arr =
[[ -6  63 -38 -13 -17  68  66 -22]
 [-64  26 -57   1   5  21  11 -61]
 [ 14 -51  11 -56 -50 -33 -47  25]
 [-63 -50 -22  -7   4 -60 -61 -38]
 [-14 -61   6  -1  -8 -66 -65  -5]
 [ 71   7  40 -29 -22  42  21  61]
 [ 70 -22  62  43  51  -8  -3  54]
 [ 39 -67  27 -65 -56 -56 -51  35]]
Rows and columns are counted from 0.
(0, 0)	-6
(3, 5)	-60
(2, 5)	-33
(4, 0)	-14
(6, 0)	70
(0, 3)	-13
(2, 2)	11
(4, 3)	-1
(3, 3)	-7
(3, 4)	4
(4, 1)	-61
(2, 4)	-50
(6, 4)	51
(5, 2)	40
(5, 4)	-22
(4, 2)	6
(6, 5)	-8
(1, 3)	1
(5, 0)	71
(1, 6)	11
(7, 5)	-56
(7, 4)	-56
(0, 7)	-22
(3, 7)	-38
(3, 1)	-50
(6, 3)	43
(5, 1)	7
(6, 1)	-22

m =
  26.59   -14.29   -47.90    82.22   -89.70
  55.00   -14.29   -65.51   -51.04    -8.90
  43.30   -14.29   -61.62   -76.64    73.15
 -20.96   -14.29    86.82    47.19    32.19
-100.26   -14.29  -159.31    28.03   -55.19
 -27.28   -14.29   102.88   131.91   -72.30
 -30.40   -14.29    23.25   143.31   151.06
  56.26   -14.29   -77.35  -112.60    84.25
  17.20   -14.29    76.08  -104.14  -163.52
   4.42   -14.29    39.67    76.33   129.02
 -38.64   -14.29  -189.53   144.18   -17.48
m[0, 0]	26.59
m[4, 2]	-159.31
m[5]	[-27.28, -14.29, 102.88, 131.91, -72.30]
m[6, -3]	23.25
m[3]	[-20.96, -14.29, 86.82, 47.19, 32.19]
m[:, -3]	[-47.90, -65.51, -61.62, 86.82, -159.31, 102.88, 23.25, -77.35, 76.08, 39.67, -189.53]
m[-9, 4]	73.15
m[8]	[17.20, -14.29, 76.08, -104.14, -163.52]
m[-11, 2]	-47.90
m[-8, -2]	47.19
m[5, 0]	-27.28
m[-1, -1]	-17.48
m[:, -2]	[82.22, -51.04, -76.64, 47.19, 28.03, 131.91, 143.31, -112.60, -104.14, 76.33, 144.18]
m[-1, -3]	-189.53
m[-6, -2]	131.91
m[0, -4]	-14.29
m[:, -4]	[-14.29, -14.29, -14.29, -14.29, -14.29, -14.29, -14.29, -14.29, -14.29, -14.29, -14.29]
m[-3, -2]	-104.14
m[-8, 2]	86.82
m[-7, 0]	-100.26
m[1]	[55.00, -14.29, -65.51, -51.04, -8.90]
m[:, -1]	[-89.70, -8.90, 73.15, 32.19, -55.19, -72.30, 151.06, 84.25, -163.52, 129.02, -17.48]
m[1, 2]	-65.51
m[6, 0]	-30.40
m[-5, -4]	-14.29
m[3, -4]	-14.29
m[8, -4]	-14.29
m[-3, 4]	-163.52
m[-5, -1]	151.06
m[4]	[-100.26, -14.29, -159.31, 28.03, -55.19]

A = [[-21.6, -5.7, -7.3, -16.5, -18.2, 11.0, -2.3, -19.8, -8.4, -15.6, -15.0, 13.8, -5.5, 10.6, -7.7, -12.8], [12.0, 17.7, 15.3, -9.8, -8.8, 4.9, 1.2, 19.7, -6.3, -9.4, 16.3, -4.0, -4.1, -4.8, 19.5, -7.2], [-1.5, -3.3, -6.1, -2.2, 0.9, 14.1, 11.6, -0.7, 6.0, -1.7, -4.3, 15.2, 7.7, 14.2, 1.3, -1.8]]
Indices start at 0.
row 0 col 0	-21.6
row 0 col 5	11.0
row 1 col 15	-7.2
row 1 col 12	-4.1
row 0 col 6	-2.3
row 0 col 9	-15.6
row 2 col 2	-6.1
row 2 col 13	14.2
row 1 col 3	-9.8
row 0 col 2	-7.3
row 2 col 9	-1.7
row 0 col 12	-5.5
row 0 col 14	-7.7
row 1 col 7	19.7
row 1 col 0	12.0
row 0 col 4	-18.2
row 2 col 14	1.3
row 1 col 1	17.7
row 0 col 1	-5.7
row 1 col 2	15.3
row 2 col 1	-3.3
row 2 col 11	15.2
row 2 col 8	6.0
row 2 col 15	-1.8
row 1 col 8	-6.3
row 1 col 14	19.5
row 2 col 10	-4.3

data =
[ 0.03  0.10  0.12 -0.04 -0.03  0.11 -0.06  0.01  0.02  0.20 -0.01 -0.04
  0.00 -0.16 -0.05]
data[0] => 0.03
data[2] => 0.12
data[8] => 0.02
data[6] => -0.06
data[11] => -0.04
data[4] => -0.03
data[13] => -0.16
data[7] => 0.01
data[5] => 0.11
data[9] => 0.20
data[1] => 0.10

B =
[[  0 -59  -4 -36  25]
 [ -3   0  -1   0   2]
 [  1   1   1   8   5]
 [-49   7  54   1 -42]]
B[0,0] -> 0
B[3,1] -> 7
B[2,3] -> 8
B[2,2] -> 1
B[2] -> [1, 1, 1, 8, 5]
B[2,4] -> 5
B[:, 1] -> [-59, 0, 1, 7]
B[3,2] -> 54
B[0,1] -> -59
B[1,0] -> -3

a = array([  5,  38,  66, -17,  -7, -43,  -5, -40, -17,  53,  63, -16])
a[0] => 5
a[4] => -7
a[1] => 38
a[8] => -17
a[7] => -40

grid =
array([[575, 680, 462, 381, 417, 511, 480],
       [285, 822, 288, 315, 321, 646, 199],
       [374, 517, 608, 631, 330, 528, 521],
       [246, 295, 308, 486, 524, 327, 735]])
grid[-4,0] = 575
grid[2,1] = 517
grid[3,-4] = 486
grid[:, 5] = [511, 646, 528, 327]
grid[1,-5] = 288
grid[0] = [575, 680, 462, 381, 417, 511, 480]
grid[0,2] = 462
grid[-1] = [246, 295, 308, 486, 524, 327, 735]
grid[1,-7] = 285
grid[-1,-5] = 308
grid[-2] = [374, 517, 608, 631, 330, 528, 521]
grid[-4,1] = 680
